One vector is turned by the same rotation once a step. Each row is the vector after some number of steps, and that number follows the row.
The counts run from 0 to 203.
[144 130 108  82  64 109 118 132 114 148 108 136  96  93 135 105 109 154
 115 116 134 138 143 129 123 137 120 193 114 172  88 162 161 123 154 147
 122 145  90] => 82
[140 139  85  88  79  85 131 105 116 121 131 127 122  99 121 127  94 129
 123  84 135 130 150 118  71 122 112 145 147 184  90 144 136 145 151 168
 106 138 109] => 79
[146 116 132 115 127  84 122 171 142  87 123 129 135  99 121 142 118 108
 137 164 154  77 122 110 133 114 155 167 170 152 135 132 131  68 139  60
 132 112 146] => 0
[115 148  93 115  64 135  94 145 134 105  81 156 132 126 149 112  86 170
 126 135 123 139 131 114 138 155  75 167 115 115 113 148 141 101 144 126
 145 170  96] => 55
[133 121  84 131 115 126 107 109 112  72  80  95 143 153  74 114 100 136
 128 150 136 141 152  98 140 162  83 128 152 146 106 181 161 111 126  80
 141 124 128] => 17
[149 103 110 113 124 103 127 125 114  91 107 102 119 133  66 107 135 117
  98 139 131 111 186 104 138 171 118 128 158 168 111 158 169 108 132  73
  92 109 139] => 10
[142 105 116  93 125  90 146 107 126 135 102  95 102 109 106 137 108 146
 154 107 144 107 166 146 140 124 139 184 132 197 121 142 149  82 151 136
 122 107  96] => 114
[120 129  92 105  86  68 138 121 123  95 114 155 155 121 133 127 111 119
 102 132 148  75 169  81 121 119 102 112 192 135 159 145 144 116 138 102
 107 152 124] => 39
[101 126 131 144  97  98 122 138 146  85  97 130 192  91 132 103  96 101
 101 152 157 116 162  80 113 174 116 122 118 123  86 134 155 143 139  94
 154 123 151] => 171
[126 139  54  91  70 102 128  82 133 102 112 139 151 125 120 123  92 139
 115 103 128 102 162 120 101 153  76 112 159 153 145 140 151 119 154 118
 100 142 104] => 46
[ 99 147 107 137  63 111 117 180 163  83 110 178 144 115 160 110  83 126
 123 124 121 126 111  99 118 131 113 141 101 111 112 114 117  93 145 143
 142 170 108] => 62
[108 140 109 133  96 101 108 180 141 113  96 123 103 110 137 107  89 119
 131 120 103 116 107 136 106  81 135 189 135 149  92 129 120  69 130 136
 164 150  98] => 94
[121 104 133 129 119  66 177 147 124 103 115 105 119 115 111 110 108  78
 124 102 155 116 153  78 108  91 150 147 163 186  81 143 131 125 123 145
 150 124 136] => 105
[146 132  82  81  75  94 130 102 127 142 133 124 114  98 128 128  87 146
 125  85 125 121 162 151  85 131 113 161 129 180 104 127 144 118 162 165
 103 139  93] => 80
[118 107 108 120 116  67 178 132 140 103 123 102 126 112 114 116 100  81
 144  88 153 108 147 106  96  89 153 142 159 191  97 132 131 111 135 151
 146 116 118] => 106
[ 94  94 161 154 133  89 172 158 147  97  73 117 157 130 112 104 121  96
 125 135 165 105 172  85 165 162 135 140 114 165 112 139 156 104 127 106
 154 116 125] => 137
[123 134  99 118  74 131  92 184 136 102 110 127 113 117 110  81 107 119
  72 149  97 120 146 116 118 154 137 161 121 124  88 119 171 114 125  86
 110 146 131] => 197
[149 113  89 117 122  98 119 108 111  94  98  97 134 127  69 113 123 123
 115 139 137 107 171 104 127 143 108 127 181 164 109 166 160 119 120  74
 121 114 134] => 11
[121 140 126 136 116 101 107 176 139 108 111  97  84 130 112 119  75 148
 121 103  81 134 150 130  97 109 119 166 116 156  74 121 114  78 121 161
 136 163 111] => 92
[115 149  97 139  78 123  97 145 144  71 103 148 144 138 128 128  71 161
 125 107  99 155 123  97 108 159  72 115 105 116  98 136 115 106 150 158
 132 161 116] => 57
[126 141  83 115  70 135  91 167 149 111 118 124 126 107 119  87 104 115
  79 129  82 107 141 141 107 153 141 159 131 122 103 100 158  93 132  84
 106 145 126] => 196
[135 157  86 119  97 110  68 165 116  85 115 122 127 102  99 104 112 139
  98 132  79 104 138 105  92 112 104 135 170 122  89 149 130 117 124  94
 111 146 141] => 193
[135 104  90 114 107 135 117 111 130 100  91 108 127 139  86 104 110 130
 115 144 126 128 160 133 156 196 112 155 123 166 127 145 187  93 139  71
 113 120 115] => 15
[ 94 133 152 159 119 111  99 168 138  96  72 128 158 106 117  91 113 121
  80 144 104 101 172 113 139 181 109 134 104 112  97 121 144 111 121  80
 120 137 129] => 164
[161 146 126 105 105  86  65 146 118  91 135 124 121  85 115 152  98 174
 108 144 109  96 170 113 108 151 104 141 144 129  90 150 127 110 155 113
  95 139 160] => 186
[ 83 101 131 147 132  93 165 144 171 109  84 122 167 122 124 109 112  78
 130 121 135  82 158 129 141 147 153 139 119 168 140  91 142  67 131  97
 142 107 105] => 135
[135 115 127 111 147 106 123 117 124  87 100  96 106 124  76 131 130 144
 172  88 123 127 144 127 132 141 103 149 117 201  89 157 127  85 154 166
 106  91 107] => 118
[118 125 116 128  99  79 125 110 159 119 132 107 176  86 142 150  64 128
 110 131 143  93 184 120  92 173 125 127 128 131 120  96 154 131 149  93
 147 129 147] => 174
[108 104 128 124 102  92 173 174 167 113 132 128 116 111 123 106 103  75
 115 103 139 110 128 124 121 121 181 168 111 185 104  93 139  81 135 136
 137 129 116] => 102
[ 92 130 132 160 110 124  92 163 161  97  81 142 166 103 124  93 115 121
  95 139  92  90 153 135 133 182 115 131  97 117 117 110 144  89 133  85
 110 124 119] => 163
[ 89 104 160 167 154  97 140 179 143  84  66 102 133 145  96  97 117 105
 113 121 111 104 170 105 159 144 122 140 123 151 108 128 133  75 112 116
 148 125 120] => 131
[122 104 109 107 114  73 183 120 149 114 138 105 125 112 125 126  90  82
 141  90 157  98 154 125 102 109 160 157 143 196 121 111 142  96 146 140
 129 115 110] => 107
[135 113  70 104 102 134 122  94 143 100 101 109 143 134  84 113 108 119
 123 134 122 118 150 143 142 184 117 142 142 163 137 137 180  87 149  67
 105 104 108] => 14
[111 124 118 135 136 136 112 154 139  80  77 119 119 124  95 109 134 126
 159 113 102 127 115 132 152 135 111 159 106 176 102 149 123  53 146 139
 121  89  96] => 123
[117 119 145 155 124  74 145 202 140 103 109 102  90 133 118 108  87 108
 105 112 110 125 155 105 114 108 148 155 126 159  78 123 123  89 111 146
 153 158 126] => 98
[144 128 127 114  92  92 111 115 149  74 145 136 179  79 130 149  89 133
 134 134 157 118 143  89 106 188 113 118 111 141  97 133 148 136 174 127
 125 109 156] => 178
[110 148 116 129  74  65 132 170 140 104 124 151 134 109 163 124  68 127
 100 128 129 106 146  99  99  95 120 140 162 119 112 112 108 111 121 140
 142 188 123] => 66
